The same turns and mirrors carry the whole set onto itself, and each row onto the other rows of its family. Which rows share a family with each named row? Give them in list order.
These 15 rows form 3 families of 5 rows each.
Q206: [-2.98 -3.86  0.88 -1.32  1.28  1.36 -1.29  0.53 -0.05 -1.45  0.92  1.76
  0.30  1.56  0.82 -3.14  0.63 -0.41 -0.57  0.59 -2.17 -0.62  0.59 -1.83
  1.85 -1.43]
Q344: [-2.87 -2.39  0.85 -0.75  0.85  0.24 -1.12 -0.84  1.16 -2.55  1.57  0.28
  0.92  1.69  2.27 -3.47  0.52  0.18 -0.82  1.60 -1.68 -1.13  0.98 -0.78
  2.09 -1.07]
Q287: [-2.67  1.02 -0.08 -2.84 -0.45 -0.04  0.84  1.68 -0.74  1.84  0.95 -0.94
 -0.30  0.09  1.34  3.32 -2.07  0.74 -0.89 -3.15  1.71  3.67  0.31  1.65
  1.27  0.35]
Q527: [ 0.44 -1.68 -1.33 -0.55 -1.54 -1.74 -0.13 -0.22  1.54  3.33 -1.78  2.14
  1.03  0.36  0.22 -0.33 -1.36 -0.30  1.50  0.26  0.61  2.81 -1.27  2.04
  0.66 -3.96]
Q492: [ 2.84  3.33  0.84 -0.02 -0.30  2.95  1.34 -1.34  0.70 -0.21  0.35  0.79
 -1.86 -0.07  0.01  1.18 -0.85 -1.58  1.97 -1.45  1.05 -0.05  0.49 -0.98
 -0.06  3.28]
Q242: [-0.98  0.07  2.22  0.14  1.31  1.89  0.47 -1.30 -0.01 -1.77 -4.19 -1.45
  2.45 -1.83 -0.33 -1.19 -3.51 -1.03 -2.45 -0.52 -1.57 -1.43  3.16 -1.95
 -0.38 -0.42]
Q402: [-2.95 -2.65 -1.23 -0.23  0.94  0.33 -2.17  0.73  0.63 -0.46  1.00  1.18
  1.81  2.16  1.76 -3.30  0.39 -0.62 -0.21  2.01 -2.41  0.25  0.95 -1.34
  1.49 -0.90]
Q456: [-1.21  0.03  0.34  0.27  1.59 -0.58 -0.06 -0.67 -1.10 -1.82 -4.03 -1.15
  2.18 -0.87 -0.64 -1.17 -2.63 -2.15 -2.77  0.41 -1.16 -2.18  2.90 -2.40
 -0.70  0.98]
Q73: [ 0.36 -1.29 -0.31  0.02 -0.27 -1.79 -0.28  0.72 -0.02  2.46 -1.05  2.92
  0.55 -0.73 -0.09 -0.62 -0.64 -0.84 -0.11 -0.05 -0.37  2.56 -3.16  2.15
  0.12 -3.87]
Q16: [ 3.41  2.04  0.79  0.24 -0.02  3.72  0.95 -1.60  1.24 -1.22 -1.54 -0.36
 -1.05 -0.35 -0.11  0.16  0.08 -0.22  0.95 -1.62  1.68  0.45  1.24  0.42
  0.17  3.71]
Q752: [-1.02  0.52  0.12 -3.28 -2.24  1.42  1.23  1.58  0.82  2.25  0.26 -1.77
 -0.13  0.08  0.89  3.49 -2.73  1.20 -1.26 -1.85  1.84  1.91  0.45  2.72
  1.74  1.23]
Q252: [-0.58  0.41  1.40  1.63  1.35 -0.04  2.43 -2.11  0.10 -1.43 -3.10 -1.84
  2.44 -0.79 -0.84  0.47 -3.00 -1.32 -2.71  0.18 -1.11 -1.88  2.94 -2.37
 -0.24 -0.06]
Q415: [-1.15  0.39 -0.88 -1.49 -0.18  0.97  1.70  2.56  0.34  1.50  0.67 -2.66
 -0.52  0.40  0.91  3.46 -1.92  0.82 -0.71 -2.65  0.54  2.90 -0.21  3.23
  0.70  0.67]
Q719: [ 3.39  2.21  0.81 -1.60 -0.22  3.01  0.69 -0.93 -0.01 -0.75 -0.41 -0.20
 -1.67 -1.09 -1.53  0.06 -0.53 -1.33  0.65 -0.17  1.91 -1.32  2.15 -0.22
 -0.27  3.50]
Q253: [-0.68 -0.40  0.27 -0.26 -0.78 -2.24 -1.35 -0.71  0.74  1.81 -1.48  2.17
  0.30 -0.64 -0.45 -1.50  0.13 -1.59  0.63 -0.14  0.74  2.48 -1.09  2.30
  0.82 -5.17]

Which other rows belong to the same family as Q242? Q206, Q73, Q16, Q415
Which other rows belong to the same family as Q252? Q344, Q287, Q492, Q253

